Each row of X is roughly a mix of the hidden directions of one of a few groups; some rows fit no group.
X, 104 rows:
[[  0.5  17.1 -11.2 -12.9   5.8 -29.8  20.7  11.6 -31.2 -24.1]
 [ -6.2  34.4 -25.6  -3.8 -14.6  10.4  23.5  16.0 -16.1 -18.4]
 [ 15.3 -19.8  20.0  15.8  -7.4   8.9   3.0 -29.1 -11.4  35.0]
 [-10.2 -26.8  21.4 -14.8  38.3  19.7  -8.9 -12.4   4.3  -3.6]
 [  3.5  14.5  13.9   9.4  17.2 -38.2   5.8 -19.7  -6.7 -29.9]
 [ 10.4  13.6  -6.6  -1.5 -34.1  40.3   1.5  -3.0 -13.0  17.7]
 [ 18.8 -20.9   3.7 -27.0  37.8   9.9   6.3 -12.3   5.7 -18.3]
 [ 16.4  16.6  -5.3  32.5  -1.1   3.9  43.9   5.2  -4.5  -1.8]
 [ -4.1  -1.5 -25.6  18.5 -42.1   8.5   1.7 -14.1  -8.3 -22.1]
 [-20.8 -25.7   2.8  -5.6 -27.6  -6.5 -31.8   8.1   1.4  24.6]
 [ 17.4   5.2  33.6  -2.1  33.7  18.2  13.1 -22.8   0.2  -0.8]
 [-11.5  27.3 -29.5 -16.3   0.6 -19.7  22.8  24.7  -7.3  -5.6]
 [ 14.5 -23.5  20.5  12.4  11.9 -19.0 -32.7 -11.3  22.5   8.9]
 [ -7.9 -45.2  19.1   2.3  13.3  16.0 -14.9 -19.5   7.6   7.0]
 [-16.1 -28.0  13.2  29.1 -10.2   3.9 -20.3  10.1  23.9  18.7]
 [ -8.1 -19.0 -17.2  -3.4 -38.6   9.6 -13.6  14.3  27.1 -13.4]
 [ 15.9 -32.9  -3.7  -2.7 -21.0  33.8   0.5 -13.9   3.3  21.8]
 [  3.9   8.6 -24.5   2.9  26.5  26.7  23.0  -6.5 -30.0   5.7]
 [  0.5  26.1  34.6  -9.5  28.3 -17.0  13.5  17.4   8.9  -0.5]
 [ -4.9  -0.2 -40.2 -13.5 -20.9  29.9   1.3  20.8  -2.6  -5.0]
 [-21.5   2.0 -40.0 -18.2  -6.2  15.7  24.3  13.5 -12.1   4.5]
 [ -0.7  -6.6 -14.9  -7.8  -4.1  -6.2  41.9 -38.4  -0.5   2.7]
 [ 16.2  13.0   2.7  16.1  11.3 -34.5   3.6  25.5  29.3  -8.8]
 [ -3.0   4.5  -0.6  29.7  -7.8  -8.8 -22.0  39.4  18.1 -14.4]
 [-12.6 -44.9  -6.2  -9.2 -11.2 -10.1 -23.8   7.0  21.8  -2.4]
 [  8.0  13.3  21.7   4.4  18.6 -16.8 -29.3 -13.2 -26.4 -23.1]
 [-22.2   0.1 -15.7 -10.5 -47.6   0.7  14.1  -1.8 -17.0   3.8]
 [ 16.1  11.2  -0.3   3.3 -14.6 -17.0  23.7 -44.8  -5.1  11.4]
 [-14.7 -27.6 -29.0 -26.8 -17.8  -8.2 -19.7   1.3   8.4  15.3]
 [-26.7 -30.0 -20.2 -12.7  -5.1 -29.5   6.1  15.3  13.8   8.9]
 [  2.1 -38.1 -15.0  -6.0 -11.8  16.4 -28.7 -22.8   4.6  11.3]
 [ 19.2  17.8 -29.9 -10.0  10.0  11.2  29.2  -2.8 -10.5 -27.3]
 [  9.9  35.8  -4.2 -28.3  20.8 -16.6  12.4  20.7  -9.7   6.2]
 [  7.4 -20.3 -27.1 -39.8 -25.7  -4.1 -11.1  -5.1   3.5   0.9]
 [ -5.5  20.1  34.4  -4.3  20.5  -9.1  -5.4  24.3  27.2  10.7]
 [  3.6  20.7   4.5 -33.3   9.0 -19.2 -32.7   4.6  22.3  -3.5]
 [ 27.6  38.2  -3.4   6.8  -2.6   6.0  26.3 -10.8 -21.6  -4.9]
 [ -1.0   9.5 -18.8 -10.7   5.2  37.0  24.5   5.8 -13.4  29.1]
 [-10.8 -18.7 -15.5 -14.2 -28.5  -2.5 -27.3   1.6  30.4  14.8]
 [  5.4   0.0  44.7   1.1   5.8   5.5 -35.4   5.1  -8.2  13.6]
 [  3.5  29.4  21.9 -25.0  -6.5 -11.3 -16.0   8.4 -33.8  -0.8]
 [  9.5 -24.1 -12.9  35.3  -0.4  11.0  13.8 -16.8  25.5 -17.0]
 [ 21.8  42.6  -2.0  -3.3  12.5   6.0  -0.5   6.6 -10.8 -31.1]
 [ 14.5  -9.5 -34.2 -26.5  -0.9  -5.9   8.6  -8.6 -10.1 -34.1]
 [ 10.5   6.9  14.5  20.1  -8.8   3.6 -33.9 -12.9  35.9 -12.1]
 [ -1.6   4.4  49.1  17.5 -10.9   0.2   6.7   5.4 -25.7   5.6]
 [ 14.8 -41.1  -5.1  -6.1 -18.6  22.6  10.9 -15.7  18.7   8.7]
 [-22.2 -24.9  20.8  -7.2  -2.8 -28.5 -26.0   1.6  22.1  -5.9]
 [  4.8  11.7 -22.8 -29.5  17.0   7.3 -22.7  -5.2 -14.5  31.1]
 [  5.9 -13.4  19.5   8.0  -0.3 -14.1   4.7   1.9  51.4  -9.4]
 [ -0.9  37.7   9.8   5.4  14.3 -11.0  14.4 -12.8 -35.5  10.9]
 [  4.2  -8.4  29.1  -3.0  19.1 -30.3  -6.2 -10.3  24.3 -25.7]
 [ 12.8  25.7  35.9   8.6  20.4 -25.1  10.7 -16.1  -3.2   1.4]
 [ -6.5  -7.4  29.5  -2.2  -6.7 -45.0 -12.3   8.0   3.1 -18.8]
 [-13.4   9.8   8.7 -25.6  37.5  10.1 -10.8   5.7   7.6 -30.0]
 [ -4.3  -4.0  -8.8  -1.1  31.0 -26.0  -7.1   1.2  40.1 -14.7]
 [ 17.4  20.1  13.6   7.5  -7.9  30.5  18.5 -18.2 -18.1  25.9]
 [ -0.6   1.7  -7.6  30.8 -25.9  40.6   2.4   8.1  14.6   2.2]
 [-10.2 -36.4   3.9  -7.6  -7.1 -21.7 -21.3  -1.1  26.9 -20.5]
 [ -4.0  44.5  -3.9  -0.6   5.3 -14.7  23.1  25.6   9.9  -9.1]
 [ 27.3   9.9 -15.9  30.0   9.7  -1.5  33.5   5.4   7.1 -18.1]
 [  6.9 -38.1 -28.9 -27.8  15.9   7.8  -2.8  -8.0   4.8 -10.0]
 [ 33.2  -2.9   6.5  33.6  -0.9 -20.7  14.5 -20.9  15.4  -4.8]
 [-16.4   6.3  -7.4 -43.1  -2.5  19.2 -10.8   5.8 -19.1 -22.5]
 [ -2.2  37.3  14.1  -3.6  -3.6 -23.6 -23.1  14.2  23.8 -12.0]
 [-19.7   0.0  31.9  -9.7  23.4 -36.0 -13.8  -8.5  -3.5   0.6]
 [  0.5 -17.4  31.1   7.0 -10.4 -12.1 -15.4   7.4  41.2   7.4]
 [ -9.9  18.5  -5.6 -11.9 -27.1  -0.3 -39.4  24.0 -11.1  -5.1]
 [ 15.0  19.7 -28.0  -2.8  22.8  23.5  13.5  22.1 -18.5  11.5]
 [-25.6 -14.9   6.2   6.2 -12.0 -19.1 -34.7   7.8  19.9  22.1]
 [  5.8 -28.6  32.3  20.0 -14.9   7.9   1.3  -7.6  30.8   5.4]
 [  8.5   0.7 -30.0  -4.6  13.0   8.5  41.3  -5.0   0.5 -25.7]
 [ -2.0 -20.1  15.6 -15.2   1.2 -18.3  -7.7   5.0  47.9   4.7]
 [  1.6  25.4  23.1   7.6  26.6 -27.5   4.9  10.8  19.1 -20.4]
 [-18.4  15.8  -6.2 -25.6 -12.3  41.0  -2.0  15.5  -7.7  14.3]
 [-13.0 -26.5  14.1  11.5 -28.7   0.1 -27.4  -2.1  24.0  16.1]
 [ 15.2 -20.5  16.6  21.0  30.1  12.3   8.1 -32.1  -9.6   1.3]
 [  9.2  30.9   1.6  -1.5  13.9   4.1  16.1   1.9 -44.5 -10.9]
 [ -9.0   6.0  26.0 -13.7 -15.4 -19.8 -31.2  11.8  28.6   8.8]
 [ 17.7  17.0 -12.7  -7.3 -10.8  16.7  26.4   3.9 -21.8 -35.0]
 [-15.3  15.5 -39.6   3.6 -30.3   5.6   0.7  13.5 -14.9 -14.4]
 [ -2.0 -34.6 -17.0  -9.8  27.4  -3.0  17.7 -15.8  23.0 -13.6]
 [ -6.4  -6.5 -22.9 -16.2 -33.7  16.0  14.7   3.6 -29.4  16.2]
 [ -8.2   1.5  -0.1 -11.8   4.1  15.4  50.2 -19.9 -14.8  -4.5]
 [ 20.2  18.7 -23.0  -7.3  18.9   8.8  12.9   6.8  -1.5 -40.4]
 [ -7.3 -36.4   6.6  15.3   4.4 -27.1 -12.6  -7.9  28.1 -14.2]
 [ 10.3  11.0  -9.7  14.3   5.4   3.6  45.7  -3.6   2.8 -30.7]
 [  7.5  -8.4  35.7  23.1  10.8  19.4   2.0 -18.2   2.6  29.0]
 [-27.2 -15.1  -7.7  -2.3 -28.1 -26.6 -22.9  -8.3  19.6  10.4]
 [  1.2  -5.3 -39.0  23.3   9.1  15.0  27.1  -8.5 -16.9 -11.4]
 [ 14.9  38.3  19.8   4.7  24.7  14.9   3.1   3.0  25.9  -1.0]
 [-20.9  29.3  -6.7 -19.5  14.1 -21.2  20.1   7.3   6.4 -27.4]
 [-38.5   5.4 -24.1  -6.9 -15.5 -23.8  17.6  12.5  -7.0 -12.5]
 [ -6.4  17.5 -11.7 -18.7   7.8  31.3   7.1  30.7 -24.2 -13.2]
 [  7.2  -0.5 -10.9 -16.8  15.0   3.0  20.0  -5.3 -49.8  -4.6]
 [ 18.5 -19.7  25.5   1.6  11.7  -6.3 -43.8   1.6  11.0  -4.0]
 [ -6.2  33.9   4.7 -10.0   8.8 -44.0   2.7   7.6 -14.8  -2.0]
 [-19.6 -20.9 -24.8  35.4 -14.3 -15.3  12.6   5.0  13.6 -11.0]
 [ -4.9  12.9 -39.0  11.6  26.9  -9.1  20.3   7.2  22.3   2.7]
 [  0.3  -1.8  47.2   9.3  19.2 -17.1  -6.8  -9.1  22.6   2.3]
 [-25.1  27.7  15.6 -34.5   9.7 -20.3  -7.5   4.7  -8.4 -11.5]
 [-19.9 -16.0  -2.3 -18.7 -26.3 -27.5 -23.1  16.0  19.3  -2.1]
 [-10.1  46.8  -0.4  -7.3  -5.3 -13.1  17.9 -27.0  -5.3   0.6]
 [  1.4  26.1  34.9 -24.7  24.7 -19.9   4.1  -4.6  -4.1   6.5]]
Here is one row from each group, named. Which group is each of the other rows in?
[-18.9  21.8   7.9 -31.7   3.6 -12.8   0.2 -19.7 -31.8 -12.1]  (74)
[ -8.7   2.9 -23.2   9.3 -23.6 -19.7 -36.5  -2.6  17.8 -17.6]  (56)
[ 35.1  -2.8   6.6   4.7  37.0   7.2 -15.4   9.4   7.1 -22.7]  (57)

[ -8.9 -22.7  26.6   1.9  -4.9  -1.9 -43.2  18.3   9.0   0.7]  (57)
[ 11.8   2.6 -23.0  -4.9 -29.7  12.5  12.6  -6.6 -39.8  -9.9]  (56)
[ 13.2  -5.4  24.4  18.4  16.1 -24.9   5.2 -27.6 -17.8  22.2]  (74)
[-11.0   2.0  18.9  -4.7  16.7  -7.2  28.0 -26.9  15.8 -32.0]  (57)
[-10.2 -11.4  20.7   1.6  12.9   8.1  33.0  16.3  25.5  26.9]  (56)
[ -2.0  27.5 -27.5 -26.0  14.1  10.7   6.6   8.1 -30.0  10.3]  (56)
[ -1.7 -17.6   3.1  35.6  -0.7  33.7  23.9  -7.9  -6.1  14.8]  (56)
[ 23.5   8.2 -12.0  -6.5  35.0  12.0  33.6  -8.1   4.6 -15.1]  (56)
[ 20.1 -29.7 -26.2  16.3  20.2  -2.2   1.1  23.4  11.6  17.2]  (74)
[  4.9  26.4  26.4  16.2  11.5 -34.5   4.2  -0.8  15.6 -18.9]  (74)
[  8.4  -8.5 -32.9 -40.9  -2.9 -19.6  -0.4  16.8  -6.6   0.8]  (74)
